In the rows, zero is written as 128.
One turn or mirror swaps these rows in pairs. Which row does each one swap with?
The rows were stretched afterwards, more along some directions than others.
tuz: [131 151 114 113 135 122 135 124 124 119 137 111 142 113 140 126 107 121
 123 135]
nizom: [137 102 116  96 117  92 133 111 138 152 143 112 141 117 149 127  81 132
 110 123]
mik: [130 132  76 127 119 112 117 128 128 119 124 105 131 131 148 130  99 123
 131 126]
nam: [107 126 116 126 126 128 125 110 123 130 134 110 144 125 139 121  75 147
 102 152]
Vob: [133 137 101 115 118 128 129 107 129 139 126  99 135 138 130 125  87 144
 104 146]
Bosim: [145  92  82 140 106  94 145  86 142 141 132 121 143 115 125 112  73 122
 101 126]
geson: [121 133 106 114 131 132 131 117 137 124 135 105 137 140 137 129  73 139
 107 151]
Koza: [129 138  86 132 138 115 138 131 135 107 117 101 135 126 130 129 101 126
 125 125]
sosov: [123  83 110 134 111 105 157  97 156 138 126 118 157 120 133 106  84 130
 111 126]
nenit: [124 121 101 128 115 130 125 123 139 128 134 114 131 131 135 121  80 139
 103 151]
diven: [149 142  96 121 121 132 135 123 125 124 131 106 141 116 137 140 122 107
 128 120]
zov: [151 104 117  89 112 109 144 125 159 142 124 106 140 125 142 102  88 131
 112 118]
rila: [133 134 119 116 120 121 111 105 123 131 132 113 143 138 136 115  67 141
 107 150]
Piv: [132 149  89 136 137 126 137 123 124 116 142 102 139 124 135 139 120 126
 127 120]
gedug: [136 120 115 125 118 130 123 113 127 141 120 123 134 138 129 119  81 142
 100 143]
Fezem: [147 145  91 112 127 140 151 111 131 127 122 117 145 127 123 120 109 116
 118 116]
kove: [125  92  96 131 106 102 141  89 142 131 136 119 150 109 136 127  77 136
  99 126]
Rivad: [136 149  99 109 128 129 138 121 131 128 122  93 148 123 138 132 105 115
 129 122]
bifi: [135 113  93 117 118 127 165  96 164 139 130 131 160 101 128 110  84 113
  85 125]
veg: [121 136 113 132 121 125 136 112 122 133 126 112 142 148 121 122  90 140
  98 144]
ris: [160 104  97 102 128 110 129 117 149 149 116 119 158 103 133 113  70 134
 111 115]
puren: [129  92  92 124  98 120 161  92 156 137 137 109 152 108 140 106  80 129
  98 127]
Sugu: [143  97 121 113 108 107 120 102 138 144 124 107 136 130 133 110  77 143
 124 103]
lig: [128 129 111 121 111 133 131 111 130 119 135 113 138 147 129 108  72 134
 109 149]
topim: [139 134 107 102 121  83 125  90 135 143 142 109 141 127 135 123  81 128
 117 135]
bune: [137  94 116 113 103  97 133 108 139 141 135  98 137 133 135 109  72 143
 115 107]
ber: [117  86  80 103  96 117 148  85 168 143 126 129 147 116 144 113  76 116
 104 122]
soro: [147 131  87 130 123 134 137 135 138 116 127 113 139 117 137 127 103 119
 127 118]
mot: [118  97  90 141 123 104 145  89 138 117 153 106 141 123 134 114  66 138
 104 130]
lise: [144  96 108  87 112 108 135 108 152 157 127 126 147 114 141  97  79 129
 114 117]
Tebel: [160  96 111 101 101  99 134 107 155 137 114 100 142 123 140 102  67 140
 123 115]
tes: [133  97  99 105 132 103 122  95 151 149 139 124 145 114 162 122  85 114
 118 106]
lupen: [124 133 106 123 126 127 141 107 126 128 122 116 132 136 121 120  68 142
  97 158]
zafa: [123  91  89 130 103 107 148  93 161 139 141 119 137 127 149 121  86 124
 121 135]
fenub: [151 137  95 123 125 123 130 111 109 126 129  99 142 124 122 121 109 106
 128 114]
Ket: [126 108 109 107 127  96 123 101 152 145 144 110 143 130 153 106  81 130
 120 114]
Ralil: [148 151  97 120 133 119 131 128 116 126 131 106 143 133 134 143 113 121
 134 132]
Sef: [131 106 100 128 114 114 144  74 143 141 126 118 166 133 130 107  62 136
 107 108]
rurup: [126 108  94 130 102 117 144  84 154 135 147 113 130 119 151 135  95 122
 115 133]
Rogid: [150 106 127  92 115 101 123 103 158 155 124 127 156 119 149 110  90 128
 124 109]
fedo: [158  99 109  98 106 112 132  89 152 167 134 123 160 125 141 103  72 115
 110  99]
Pila: [134 141  86 126 126 119 125 111 125 119 127 119 146 119 139 127 101 111
 123 120]
pugas: [123 138 116 128 132 130 127 113 126 131 143 112 135 144 128 122  88 151
 104 147]
berep: [127  92 117 131 124  96 135  89 136 125 141 103 142 118 130 107  69 135
 100 129]
zimi: [137 126 105 125 119 130 128  93 125 150 133 120 131 144 139 117  76 129
  93 144]
fevaz: [120  77  72 123 108 120 156 108 159 131 123 118 145 114 139 117  84 126
 107 129]

topim pairs with Sef
Pila pairs with rila
rurup pairs with Sugu
Bosim pairs with fedo
lupen pairs with Rivad

One turn or mirror swaps these rows in pairs. Which row does each one swap with?
The rows were stretched afterwards, more along some directions than others.
kis: [154 114 154 144 147 122 124 164 148 114 128 121 135 133 124 139 146 125
 137 126 137 114]
ved: [103 152 147 121 143 144 113 136 107 155 128 132 145  97 105  99 145 111
 135 133 124 107]
Tilol: [151 117 128 127 134 118 150 127 127 115 124 162 108 126 150 126 129 133
 106 158 127 118]
nev: [134 106 153 119 148 104 125 163 152 130 144 125 146 136 121 152 146 145
 141 131 136 117]
Lem: [120 122 146 101 135 136  99 156 129 116 109  84 129 125 127 122 138  95
 135 122 127 125]
rif: [120 123 133 124 118 122 125 121 143 113 139 128 139 123 148 120 116 135
 155 120 171 136]
Vor: [140 132 101 140 112 116 125 103 129 122 121 122 107 170 119 150  97 135
 133  89 145 160]
kuduk: [112 161 150 127 145 148 116 130 117 150 133 133 144  95 106 112 151 115
 137 133 120  97]
defu: [125 123 123 121 119 126 155 127 125 113 137 171 119 119 136 127 139 143
 123 139 112 103]
piba: [141 117 157 123 139 110 127 151 160 114 141 122 149 126 130 153 135 154
 148 131 151 119]
godi: [147 122 129 123 128 131 151 127 124 116 114 158 102 116 141 131 141 128
 108 145 119 109]
zed: [157 120 146 134 145 114 130 160 157 116 133 118 133 131 122 149 152 131
 146 136 151 134]
gobu: [142 119 101 150 118 122 121 124 132 124 115 128  99 165 115 145  90 132
 124  96 130 159]
Pubi: [112 132 146 105 139 119  90 168 126 133 114 110 122 133 129 116 129  87
 132 131 123 128]
Bato: [112 134 144 110 133 116  97 156 140 128 124 101 133 128 119 145 135 109
 141 117 122 135]
sar: [104 139 143 115 126 153 123 119 115 136 144 140 142 110 127  96 114 113
 125 131 133 112]
viga: [135 103 132 125 119 131 137 138 153 103 128 131 136 130 157 115 111 127
 153 129 165 129]
Temeb: [136 129 135 110 149 109 146 126 135 139 132 148 105 110 136 144 148 132
 114 133 123 111]
kato: [128 127 126 122 117 125 126 131 142 126 139 117 143 128 146 114 134 116
 155 130 158 127]
Fik: [146 117 100 143 110 120 123 116 133 116 121 111 115 166 107 145  95 135
 138  89 146 154]
mun: [155 115 115 136 130 109 121 123 131 124 104 117 107 158 120 139 106 131
 135  96 151 156]
Doti: [ 99 152 149 111 149 154 119 142 104 161 130 120 130 108  91 112 154 104
 117 117 121 118]
moba: [133  98 147 122 134 116 127 160 162 100 145 123 134 148 122 148 124 138
 142 118 141 140]
Lif: [135 110 154 132 144 119 118 163 153 117 144 118 151 127 116 138 148 139
 154 123 144 114]
Vibef: [142 116 151 124 132 113 132 147 165  98 150 117 146 141 121 142 125 144
 148 109 144 128]
vil: [139 114 127 116 122 129 152 122 124 106 120 161 108 120 143 125 128 131
 109 147 120 119]
Dapa: [110 125 141 106 132 122  99 154 134 112 118  92 139 121 111 126 139 108
 147 117 123 128]
rak: [149 113 100 148 123 112 123 118 139 122 113 125 102 168 131 149  87 133
 123 105 145 160]
voda: [124 114 127 110 120 131 141 134 149 117 138 126 127 127 157 132 118 134
 145 119 161 129]
ses: [102 123 131 104 118 133  95 152 142 113 139 100 125 137 126 131 123 118
 149 102 120 142]
pir: [134 121 149 122 138 106 125 157 166 116 153 123 140 147 114 145 139 138
 141 120 138 134]
giba: [135 111 105 119 115 122 137 114 139 116 131 122 107 153 127 155  89 159
 129  99 144 144]
Mos: [144 114 141 118 143 119 154 133 132 121 124 157 114 106 153 132 128 135
 112 159 122  95]
pivu: [ 91 150 139 122 140 151 114 135 110 145 145 137 138 107 101 100 136 120
 133 126 119 109]
nere: [121 145 138 138 136 150 114 107 105 136 128 143 144 114 121 107 117 115
 123 126 137 116]
vep: [115 130 128 111 122 131 119 142 130 124 139 114 155 122 131 108 143 116
 163 125 163 126]
Zavot: [111 122 144  99 109 133 109 144 136 108 122 101 136 127 124 139 137 125
 148 107 119 126]
ral: [101 149 148 122 123 156 124 122 102 144 140 138 144 105 107 109 139 128
 138 118 124 107]
nenu: [ 97 141 158 105 147 142 122 132 104 148 147 135 153 101  98 108 145 117
 137 126 131 115]
Gifa: [116 131 148 106 126 125  99 151 137 113 105  94 142 112 134 117 125 104
 155 122 132 114]
Dopin: [148 115 135 126 124 119 153 124 132 112 118 168 106 113 153 135 138 144
 120 149 122 112]
gol: [109 137 139  98 129 131  98 150 136 115 120  97 137 125 128 128 135 104
 151 118 126 118]
fes: [159 115 148 136 146 115 140 151 156 124 139 114 133 133 120 154 148 132
 138 122 144 126]
dev: [103 153 151 130 153 156 116 137  97 155 128 136 138  96 111 106 145 113
 127 133 122 100]
Res: [120 129 131 116 127 140 124 131 122 128 125 122 137 124 140 112 131 112
 145 122 168 127]
sege: [161 119  99 134 118 119 137 120 149 117 112 116 104 159 122 148  84 121
 131  88 141 157]
zuf: [116 122 144 106 127 124  97 156 143 113 111  97 135 116 128 130 137 116
 146 122 119 123]
vogeg: [150 132  92 140 123 118 124 113 136 135 118 107 107 158 125 151  99 121
 129 102 140 153]
dafu: [145 118 138 129 123 125 154 114 130 102 133 169 108 128 149 131 118 152
 113 140 125 108]
faz: [114 116 147 117 130 137 109 156 137 110 109 102 123 112 133 132 135 115
 134 110 114 119]
fegu: [144 126 105 138 127 109 126 116 145 129 126 119 109 155 128 148  87 138
 129  85 138 147]
tak: [130 128 114 123 113 129 123 120 126 124 140 117 143 128 149 113 127 126
 151 129 165 135]
Tofi: [107 136 134 115 128 127 125 127 140 132 149 128 129 121 131 127 135 128
 155 112 160 131]
Rabuf: [140 119 103 135 116 127 128 121 128 121 111 128 100 166 129 140  81 123
 125  91 137 151]
Seta: [153 118 102 140 107 118 130 112 142 116 114 124 109 169 124 149  88 143
 131  93 142 161]
ribi: [118 153 155 135 149 150 114 128 100 147 131 131 150  97 109  96 134 106
 141 133 137  95]
gomir: [117 127 124 122 120 138 131 129 130 119 150 132 133 133 130 113 124 121
 144 125 159 144]
suku: [143 124 114 131 127 115 156 125 127 126 135 145 116 124 129 140 147 134
 126 134 110 113]
tuzet: [156 122 131 133 135 134 152 118 119 118 120 160 101 118 136 134 137 126
 107 141 121 112]
vero: [149 118 103 152 116 124 129 120 131 123 104 127 106 160 121 142  90 128
 125  92 134 146]
tas: [146 121 127 132 133 123 147 122 132 113 124 169 103 121 146 134 140 153
 120 133 120 116]
nim: [147 117 130 126 138 123 158 131 142 123 122 168  95 105 146 142 131 131
 119 137 117 107]

tuzet pairs with Rabuf
vogeg pairs with Mos
kuduk pairs with Gifa
giba pairs with suku
fes pairs with voda
vil pairs with gobu
kato pairs with piba

One turn or mirror swaps these rows in pairs. Which row does each one swap with?
The rows were stretched afterwards, more along some directions than others.
pul: [154 132 138 118 157 132 142 144 154 121 122 150 148 122 124 114 145 117
 105]
dosob: [139 156 139 161 157  98 166 177 127  97 152 130 142 139 123  92 128 127
 148]
vomu: [158 139 114 127 151 114 135 141 112  98 134 154 171 136 131 126 165  91
 117]
Tiba: [133 162 122 178 142  99 153 137 134  83 167 133 144 127 138  87 142 129
 145]
zepo: [113 128 123 138 152 101 146 163 109 131 125 121 149 129 135 149 126 106
 114]
Lim: [104 120 142 132 147  86 125 181  99 128 155 110 152 117 135 124 153 111
 118]
Bati: [143 142 155 131 146 117 154 117 110 137 153 141 164 116 144  85 143 111
 108]
fide: [107 181 149 155 136  89 122 165 105  98 179 134 143 120 139  95 145 124
 157]
remub: [145 124 101 149 135 109 153 156 124  82 113 147 137 155 123 119 149 117
 118]
tep: [117 127 136 153 125 110 135 148 133 126 140 141 147 129 132 128 119 122
 104]
Mus: [127 135 136 151 163  89 149 172  86 121 168 133 156 129 151  97 159 117
  98]
kegu: [157 126  97 128 157 123 152 128 131 104 131 142 140 133 141 119 168 110
 121]
kas: [160 132 139 136 159 137 140 128  93 126 121 158 153 124 154 106 168 119
  84]
puzut: [142 157 136 107 146 130 147 142 125  97 157 160 155 122 125  90 146  72
 131]
Pud: [150 135 147 120 153 130 134 157 148 116 129 151 151 121 124 107 140 118
 119]
visi: [151 151 133 155 150 109 155 155 123 106 129 135 149 147 130 105 127 135
 136]
Vapo: [120 121 137 115 139 101 124 171  97 129 139 112 149 116 136 132 148 126
 144]
Ketos: [147 172 119 165 128 111 150 149 142  82 175 157 149 131 124  81 139 113
 182]
lovat: [132 152 110 177 143 102 150 136 132  89 154 131 138 130 139 104 140 143
 138]
butep: [116 163 135 164 157  95 138 164 133 117 161 164 146 110 133  94 144 116
 123]
Moz: [142 183 139 165 125 116 143 142 152 104 172 156 152 126 117  82 115 103
 183]
zup: [162 132 118 130 157 115 141 141 101 103 121 156 174 144 143 121 164 109
  94]
Fese: [142 153 137 107 136 137 152 131 142 102 151 157 151 122 123  92 137  70
 131]
pefug: [148 167 118 162 131 117 150 145 136  78 173 155 150 134 131  74 138 109
 177]
fum: [140 151 120 135 153 107 134 139 125  90 158 152 167 123 135 100 169  86
 121]
dom: [134 155 121 178 140 101 143 129 135  90 159 132 146 126 140  88 147 130
 141]
Gebo: [127 172 140 153 124 121 139 149 160 123 151 145 149 119 115 104 103 108
 173]
Somak: [129 173 152 153 150 101 127 175 110  78 187 160 166 119 138  74 146 124
 149]
Venaf: [167 155 137 109 156 146 156 120 108 103 141 162 153 120 143  89 164  88
 122]
Sebib: [125 172 143 153 148  92 126 176  97  75 188 152 163 123 147  77 154 129
 149]
Kun: [129 141 136 141 129 119 129 164 158 120 117 139 125 132 112 116 132 118
 140]
vak: [137 142 133 109 134 132 149 139 139 103 148 158 151 129 119 109 134  74
 122]
sez: [102 158 155 149 128 107 113 166 139 134 142 125 127 114 122 118 129 123
 146]
Rab: [157 129  99 125 165 120 156 126 135 100 125 140 140 136 135 124 168 116
 101]
naz: [124 128 134 116 140  98 129 173 105 119 141 115 147 123 134 123 148 131
 154]
Ged: [119 132 123 135 150 106 143 159 120 136 121 128 149 125 134 151 127 109
 116]
rasur: [108 178 154 149 138  92 120 165  96  97 180 135 150 117 144  91 149 123
 151]
Duba: [146 152 137 153 161 105 156 168 113 105 139 133 148 144 133 100 129 134
 141]
veb: [145 139 154 140 151 116 155 152 112 123 164 136 152 120 137  74 144 113
 130]
kir: [145 142 165 131 146 118 149 128 110 138 160 138 164 113 141  77 145 117
 117]
pefup: [120 128 126 163 126 105 138 150 132 117 138 134 143 134 133 131 122 138
 110]
zezod: [116 121 117 142 160  89 157 173 101 121 135 124 148 134 137 147 144 106
  96]
sagod: [119 174 143 156 120 115 137 158 163 120 154 142 145 119 114 101  99 107
 183]
dutuz: [160 134 117 130 154 114 136 143 106 103 121 151 172 145 137 127 160 114
 100]
lonan: [155 130  99 125 162 116 160 137 127  95 136 141 140 136 139 122 170 108
 113]
letu: [132 133 135 164 151 113 132 144 105 130 132 160 154 119 151 114 155 124
  83]
Gedul: [117 141 144 139 142 101 142 184 129 111 152 111 143 118 120  99 133 104
 151]
lutun: [118 119 141 112 137  99 126 170 103 133 143 112 151 118 133 129 149 122
 136]
Momes: [146 145 164 130 148 117 148 122 109 141 157 139 161 116 140  80 145 115
 111]
sok: [151 150 118 135 148 110 143 128 129  92 151 157 169 128 128 104 172  83
 112]
dutur: [159 158 144 105 152 145 152 126 110 106 147 159 151 118 141  86 158  87
 129]
vuz: [121 178 144 155 147  92 127 176  94  74 192 152 161 123 141  73 148 121
 156]

dutur pairs with rasur
zup pairs with sagod
tep pairs with Pud
Bati pairs with naz
Rab pairs with lovat

